In the rows, 128 means zero.
One turn moves each row of this set onto another row. After a few examples, where does it send each row asked below?
J_779: [ 72 169  83 138 172 116 155 142 120 136 124 111 125 107 141 102 186 109
 132 165 128 156 137 141 162 111 161 120 129 123  98 129 137 124  93  88]
J_928: [115 153 103 129 132 165 121 150 125 125 157 143 135  92 163 146 170 144
 140 128 145 139 113 140 109 110 136 147 113 162 113 158 101 165 124  73]
J_998: [ 88 141 108 110 130  96 115 150 117 122 108 117 147 130 134 117 132  89
 170 166 150 180 122 148 139 115 127 131 121 138 108 112 114 165  88 143]
J_946: [123 155 108 142 179 128 126 164 109 123 116 124 145 118 129 130 189 125
 136 118 122 101 133 135 128 110 110 107 196 129 107 123 131 142 138 119]
J_366: [ 78 171 121 153 127 128 100 158 146  98 123 129 154 113 161 125 173 143
 135 103 115 139 127 138 147 160 187 119 151 119 134 105 130 127 115 129]
J_238: [115 169 152 124 130 163 128 129 144 117 114 132 156 114 104 115 176 150
 112  94 126 159 126 138 129 125 136 151 134 144 151 114 141 115 135 140]
J_517: [153 151  89 124 185 125 115 140 145 114 141 127 147 101 135 129 159 137
 111 135 192 146 117 132 111 132 187 119 123 139 140  87 132 131 128 134]
J_912: [ 79 121 119 139 187 125 146 142 135  89 142 151 145 131 165 128 181 148
 151 142 166 124 123 117 130 103 143 158 121 109 128 147 118 142 104  80]
J_593: [111 125  86 132 153 125 131 126 130 136 113 155 165 131 125 105 166 104
 139 117 138 192 135 120 132 105 150 139 100  81 138 114 112 150  72 104]
J_255: [131 161 124 173 170 128 131 131 117 108 104 162 146 165 128 115 156 144
 154 145 158 139  93  92  88 100 159 149 135 124 139 145 113 131 109 104]
J_735: [114 129 119 137 125 138 132 123 106 122 144 130 140 174 138 115 179 144
  95 128 136 113 139 108 127 133 167 130 127  77 108 141 119 140 102 131]
J_310: [ 90 152 122 119 173 127 128 168  99 128 130 127 124 180  88 121 138 111
 110 144 150 167 120 133 141 133 129 125 123 146 120 152 152 145 110 137]
J_562: [135 154 100  97 122 120 151 127 143 117 119 164 160 108 133 120 149 154
 133  93 166 157 116 153 101  92 128 112 136 145 102 125 112 135  79 133]
J_883: [144 153  72 137 144 128 126 149 149 187 126 138 164 100 138 131 151 130
 105 139 148 144 127 124 128 109 131 119  89 113 117 158 137 146 101 132]
J_496: [101 188 133 138 131 133 121 127 123 105 138 152 167 148 136 134 130 146
 135 141 135 166  87 127 112  68 152 146 119 157  88 134 113 164 133 118]
J_648: [140 141  87 130 154 130 150 114 100 153 130 137 167 103 112 141 133 119
 145 155 158 159  99 110 103 111 160 144 107 156 132 133 145 134 144 123]
J_188: [120 141 105 144 136 135 139 112 125 125 123 135 173 101 128 132 158 108
 179 111 141 164 103 138 139  89 179 167 135 121 114 118  97 115 128  93]
J_851: [130 163 114 121 159 154 134 134 155 115 153 114 128 132 120 104 173 114
  78 144 163 145 108 122 136 148 164 138 138 149 116  93 122 176 130 144]
J_244: [119 143 124 139 182 160 148 134 138 112 126 124 168 162 124 114 174 133
  89 114 120 126 118 115 155 129 130 127 176 124 104 108 127 165 128 130]
J_401: [ 99 136 123 124 158 133 109 170 109 124 126 157 124 175 146 114 173 133
 133 142 107 146 150 121 154 140 125 107 121 105 137 126 118 129  90 117]
J_787: [113 143  90 133 157 138 115 155 100 182 114 101 148 113 144 144 117 131
 160 139 148 136 109 158 138 142 133 122 147 119 104 151 124 131  89 115]
J_723: [134 142 110 113 115 114 157 139 105 104 129 135 134 167 105 115 145 125
 110 149 168 150 116 111 111 130 150 126  99 129 141 137 124 167 138 148]
J_70: [114 185 107 147 145 112 126 115 127 154 117 141 123 127  89 131 154 143
  99 146 157 157 103 145  77 120 145 152 138 114  91 110 124 131  83 116]
J_548: [ 99 144  86 141 176 124 120 129 141 105 140 147 173 119 125 129 143 137
 158 111 142 157 117 145 109 118 177 102 122 118 130  66 106 117 149 131]
J_653: [ 80 168  95 141 147 121 116 154 122 118 144 133 131 107 114 120 172 104
 171 125 115 131 123 154 107 113 134 101 158 132 111  86 101 139 159 128]
J_439: [119 165 117 127 122  82 146 152 166 125 142 120 144 136 123  94 122 109
 104 158 134 139 110 133 123 110 116 131 121 126 100 153 105 151  97 155]
J_191: [101 162 132 142 152 155 148 156 160  94 116 147 145  72  99 109 150 126
 131 128 167 154 105 140 140 124 138 128 140 146 160 112 150 164 130 118]
J_556: [130 166 129 157 156 124 156 148 189 139 130 132 170 117 125 139 141 112
 150 108 156 162  97 137 114 122 150 173 126 128 139 110  97 120  92 114]
J_870: [126 145 121 124 171 145 144 159 126 166 138 113 158 131 111 131 125 102
 116  97 161 165 105 126  97 132 154 159 134 169 123 147 142 124 104 130]
J_96: [ 98 121  88 139 148 119 125 173 133 120  84 104 145 157 158  90 151 115
 121 113 153 150 148 140 137 115 176 113 156 148 102 152 120 130  98 129]
J_124: [ 79 157 129 149 172 134 124 148 145 112 132 138 170  59 155 119 146 125
 131 134 135 140 112 118 130 126 181 123 156 138 124  95 173 141 107 119]
J_759: [111 139 113 145 157 122 152 134 130 133 137 122 146 152 121  95 123 124
 127 107 124 145 106 140 126 133 142 144 158  73 117 147  89 120  70  99]
J_554: [115 160 105 152 128 159 127 152 122 146 115 106 122 152 157 120 167 122
 148 132 155 121 111 111  75 145 166 118 110 147 126 160 130 150 133 100]
J_411: [ 97 139 113 154 114 109 129 155 142  92 123 123 154 107 145 124 134 103
 165 147 148 119 116 156 150  96 140 134 154 124 102 122  87 171 130  87]
J_537: [103 149  97 129 137 133  95 156 147 150 147 155 146 117 184 121 154 125
 142 137 111 127 146 135 124 100 142  78 140 115 116 120 136 150  81 101]
J_932: [ 90 163 124 133 162 123 106 129 111 138 135 139 155 125 116 106 145 153
  93 125 119 127 130 114  97 121 134 135 165 147 153 116 175 125 130 137]
J_803: [ 74 171  97 155 138 110 102 166 130 100 128 145 127 138 117 108 147 148
 118 128 141 122 124 138 125 156 142 108 167 131 173 123 141 160 132 124]
J_825: [ 94 135 100 170 152 130 129 171 136 166  86 135 142 162 130 110 114 139
 105 144 146 139 112 120 105 155 140 149 133 134 118 105  92 152 119 135]
J_688: [ 99 186 105 156 136 106 127 144 199 126 145 145 157 108 139 136 136 113
 155 151 152 145 108 159 128  85 143 109 136 116 119 107 125 162  90 105]
J_225: [ 97 125 104 164 142 128 115 142 119 138 144 120 153 118 163 135 144 135
 119 169 135  77 134 125 131 124 139 115 154 108  87 140 129 163 110 100]
J_354: [ 49 153 131 129 143 124 142 141 139 108 134 102 151 173 165 122 151 126
 139 143 153 132 117 124 120 103 165 124 102 129  90 137 146 159 138 120]
J_975: [ 91 153  90 118 153 136 185 152 138 142 129 166 159  93 157 109 142 145
 152 144 131 146 115 128 154 122 109 117 105 136 125 100  99 149 110 109]

J_735 moves to J_225
J_653 moves to J_548
J_928 moves to J_496
Where do these go?
J_779 moves to J_975
J_310 moves to J_401
J_883 moves to J_439
J_932 moves to J_803

